Here are some points:
[41 -29 -11 -44 14 -55 -20 89 -70 -8 -8 38 -32 -40 -55 -26 -4 -7 8 19 -5 34 50 53]
[15 -32 0 63 40 -26 41 63 -10 -35 53 -2 -23 -44 -26 31 34 -10 -33 -88 -21 61 34 59]
[-3 11 -8 44 42 26 -13 -26 13 25 -3 21 20 41 34 -27 33 -46 -53 0 47 -12 11 2]
[-52 29 11 -4 3 26 28 -60 43 -17 -7 -14 29 27 48 36 -60 94 -62 -10 10 -46 -59 -30]
[40 -11 -9 -39 -34 -54 -61 50 -100 -46 -3 22 -49 -42 -101 47 -9 -38 45 17 -34 98 30
 42]
[13 -24 -9 -1 6 -3 31 3 32 23 10 -13 36 19 22 -16 31 -50 -17 -16 29 -65 1 -8]
[-58 -12 -25 59 5 -11 -12 -49 55 11 46 -10 -1 -55 63 29 9 -34 -4 -115 3 -40 3
 16]
[-48 8 33 39 9 15 27 -67 19 1 -23 0 16 -46 10 57 -6 90 3 -76 -15 -19 -42 8]
[10 -39 -33 33 26 -37 -50 43 1 -40 40 6 -74 -83 9 -3 40 -109 27 -83 -41 39 56
 55]
[31 -31 -49 -16 -33 -70 5 45 34 -36 18 -7 -10 -10 8 -4 55 -18 -1 59 12 -8 45 -37]
[8 -38 20 15 -9 23 30 30 16 -9 13 -7 -17 -1 -21 17 53 -20 8 -32 -19 -17 -2 8]
[21 34 10 -41 48 21 10 1 -39 -7 -36 -23 -8 -7 -45 -3 -100 46 -47 52 9 28 -40
 16]
[22 -2 -11 -1 -14 1 -11 3 -35 7 -7 4 -19 -17 -31 -5 -9 -34 19 -15 -2 0 3 35]
[10 23 1 -32 -20 26 -66 -63 11 20 -68 28 15 61 5 -33 -26 -22 8 75 24 -41 -40 -28]
[-3 -15 -16 58 28 21 26 -3 3 -24 39 -10 24 -30 36 39 22 -21 -36 -124 4 -16 -5
 7]
[-31 -35 -8 35 36 -24 -15 32 19 -11 28 1 -18 -42 9 9 19 -15 -18 -27 -21 -2 31 29]
[-11 21 32 7 -2 18 27 -57 -59 -19 -47 -11 -3 21 -12 33 -68 57 9 -13 -30 7 -59 11]
[-36 35 1 18 -6 44 6 -58 4 15 -5 -29 39 20 23 23 -8 27 -53 -9 31 -48 -43 -32]
[9 -14 -21 -24 -69 2 -6 -39 36 -2 -31 13 2 50 19 -34 41 -22 25 43 20 -29 -35 -38]
[9 -34 6 -10 -29 -10 -15 10 -31 -21 4 7 -22 3 -4 27 15 -48 16 -17 -8 31 5 2]
[48 62 7 -43 17 6 -34 66 -103 -8 -15 15 -61 16 -83 -8 -33 -34 36 65 -26 127 42
 54]
10 more points follow, each with its number after it:
[56 18 1 -55 -35 -5 -19 4 -81 -32 -54 -11 -32 13 -59 12 -66 -6 0 77 3 62 -17 0] 0
[6 31 5 1 -8 54 19 -53 4 17 -22 13 26 54 14 -37 -7 24 15 9 -7 -40 -2 -7] 1
[22 33 33 -25 -23 -24 -8 3 -75 -28 -54 -40 -37 9 -41 35 -57 34 9 5 -24 55 -36 36] 2
[-12 12 23 65 11 36 27 -16 -7 16 -21 13 -22 -12 25 -7 4 13 2 -48 -2 4 0 4] 3
[13 -16 -11 -49 -47 42 1 -16 -2 14 -7 -8 28 25 -9 -25 5 3 -1 63 -3 -19 -9 -40] 4
[22 10 -3 4 1 -8 -63 13 -47 8 -22 28 -33 -4 -14 -18 12 -96 28 9 7 28 14 26] 5
[38 36 18 -39 56 -7 8 79 -78 -17 -9 55 -6 -9 -50 -18 -49 -9 38 42 -26 76 71 51] 6
[10 6 20 25 67 24 -39 8 -74 -9 -1 16 -68 -67 -39 51 -65 -14 39 -121 -56 53 8
 59] 7
[-45 -32 19 -51 -29 -44 88 -25 71 -44 5 -72 66 -1 63 72 -44 80 -71 3 -26 -10 -30 -56] 8
[-38 58 26 32 30 58 15 -91 13 32 -17 -21 34 22 55 15 -38 60 -43 -31 2 -34 -58 -34] 9
Which three of these numbered points are nearest to each point below, looking only along the 2 directions in which the first points spread most? Their numbers follow each, nearest first.
[-5 -46 -18 60 29 -68 -10 80 -30 -11 79 -22 -54 -107 -11 54 76 -33 -3 -113 -65 55 39
 64] > 7 5 3
[29 -26 -28 -29 -17 -57 0 36 49 -20 -4 18 31 -6 3 -53 57 -65 42 96 6 -9 18 -23] > 5 2 7
[53 30 -13 52 70 6 -61 -11 -69 18 -34 57 -50 -5 -51 -17 -49 -2 36 -23 -22 57 69 79] > 5 6 7
[39 45 6 -30 44 38 -24 -10 -66 43 -6 28 -25 45 -25 -26 -49 2 -45 33 26 41 18 31] > 2 4 0
[21 -24 -8 -69 -38 -48 16 33 2 -31 -35 -21 14 3 -47 20 -2 -17 8 56 -1 19 -13 -5] > 2 5 4
[87 43 -1 -94 0 -22 -7 14 -100 -10 -98 47 -22 75 -102 -55 -102 1 -7 127 12 91 18
 -6] > 0 2 6
[65 20 -44 -49 3 -34 -29 127 -35 -1 24 51 -49 -8 -92 -63 56 -81 89 78 5 83 93 42] > 6 5 7
[36 -21 -6 -39 12 5 -13 30 18 24 33 12 2 4 -15 -29 20 -30 0 73 2 2 46 -4] > 5 2 7
[-1 55 31 0 12 13 1 -21 -32 -16 -32 -1 -9 -15 -30 5 -77 87 -43 3 5 28 -21 12] > 4 1 2
[37 -20 -24 20 21 -31 -6 85 10 -24 61 -8 -27 -40 -4 -15 53 -65 13 -31 14 24 32 34] > 7 5 3
[24 -26 -21 13 16 -51 -46 94 -16 -27 42 4 -27 -79 -11 4 43 -53 14 -40 -24 25 37 35] > 7 5 6
[-52 8 13 36 -26 14 8 -62 -12 15 11 -52 34 -29 21 35 -28 63 -34 -55 7 -25 -59 15] > 8 9 3
[30 40 -11 28 46 -7 -20 -10 -30 14 -6 49 -18 25 1 -24 -11 -19 6 13 19 30 27 50] > 5 2 4
[39 17 9 -43 44 -9 -5 26 -70 -16 5 8 -35 -34 -45 -4 -59 0 -1 32 -11 76 22 37] > 6 5 2
[-48 -7 43 27 -2 -5 18 -64 8 -26 -41 -26 16 -23 5 30 -33 79 -8 -73 -12 -19 -68 -25] > 8 1 9
[-45 -8 30 -65 -70 -7 32 -51 66 -1 0 -22 60 30 46 20 -24 60 -9 43 1 -69 -49 -66] > 9 8 1
[-22 9 2 -28 -13 27 51 -59 25 18 -14 -24 52 56 54 10 -58 45 -36 71 23 -72 -39 -53] > 9 1 8
[8 -21 23 -23 -25 -11 -26 62 -79 -11 15 -28 -89 -33 -56 23 -32 -23 19 13 -49 70 26 11] > 6 5 7
[-27 21 25 -22 4 20 57 -71 38 7 -19 -12 40 38 11 24 -44 56 -46 28 15 -42 -44 -72] > 9 1 8
[-24 -20 46 -64 -60 24 27 4 4 -5 26 -61 26 16 41 12 -19 59 -21 37 19 -23 -79 -67] > 1 4 8
[10 35 17 -18 -12 21 -36 -22 -47 10 -24 3 -16 36 -72 -9 -36 -25 34 40 -28 56 -19 33] > 2 0 5
[-12 10 8 -47 19 18 34 -26 41 22 5 16 36 56 19 -42 -17 15 -29 23 20 -42 0 -32] > 1 4 8
[-12 2 10 12 27 1 26 -33 52 28 -16 -22 37 36 50 9 -9 92 -24 -42 -41 -22 11 -10] > 8 3 1
[-8 -20 -41 -19 5 -18 35 85 -21 -2 52 26 21 6 -42 -9 53 8 -3 63 2 11 84 -2] > 5 7 2
[-21 0 5 94 28 -22 -41 -26 -73 -21 -8 -12 -55 -71 -34 63 -46 -10 3 -115 -55 57 28
 80] > 7 5 3
[26 0 -24 90 76 -30 -75 40 -44 -35 44 -5 -61 -116 5 15 24 -83 2 -127 -11 58 77
 99] > 7 5 3
[-48 -23 24 13 -42 -20 45 -46 39 -17 -41 -27 24 22 31 27 -30 38 7 -27 -33 -40 -66 -15] > 8 1 9
[58 -13 -28 -16 -37 5 -44 61 -18 22 0 56 -33 -7 -65 -49 64 -127 55 35 25 26 70
 69] > 6 5 7
[34 -19 -17 2 -7 -4 -9 74 -59 23 9 37 -28 7 -44 -1 57 -25 54 30 -2 36 34 43] > 5 6 7
[42 16 -12 -7 62 -31 -50 69 -55 -23 9 51 -76 -49 -71 -36 40 -127 36 -1 5 77 43
 76] > 6 7 5
[13 18 22 -9 63 6 21 -52 83 32 9 4 33 27 80 -58 46 6 -63 19 37 -77 16 -32] > 8 9 1
[12 -32 -30 -8 19 -50 -29 36 11 -42 -10 42 -17 -30 -16 -9 48 -101 21 -12 -17 34 67
 9] > 7 5 6
[26 23 21 -18 49 3 -11 -1 -32 -18 -57 35 11 20 -38 -12 -69 9 -2 80 -8 60 18 28] > 2 0 4
[-17 -14 28 -27 40 0 47 14 39 42 6 -10 35 55 57 -15 -3 64 -35 77 24 -25 -24 -51] > 1 8 4
[7 -37 -26 21 1 -50 -11 114 -8 -29 39 15 -35 -99 -26 43 39 -40 5 -72 -12 37 73 36] > 7 5 3
[-16 -6 3 -34 -29 29 11 -43 32 -22 3 -44 22 15 52 21 -4 4 -18 -39 12 -31 -48 -28] > 8 1 3
[36 -59 -9 -61 -49 -50 -5 29 43 -20 37 -24 -15 -28 -14 8 28 -23 1 33 4 -11 16 -28] > 5 7 3
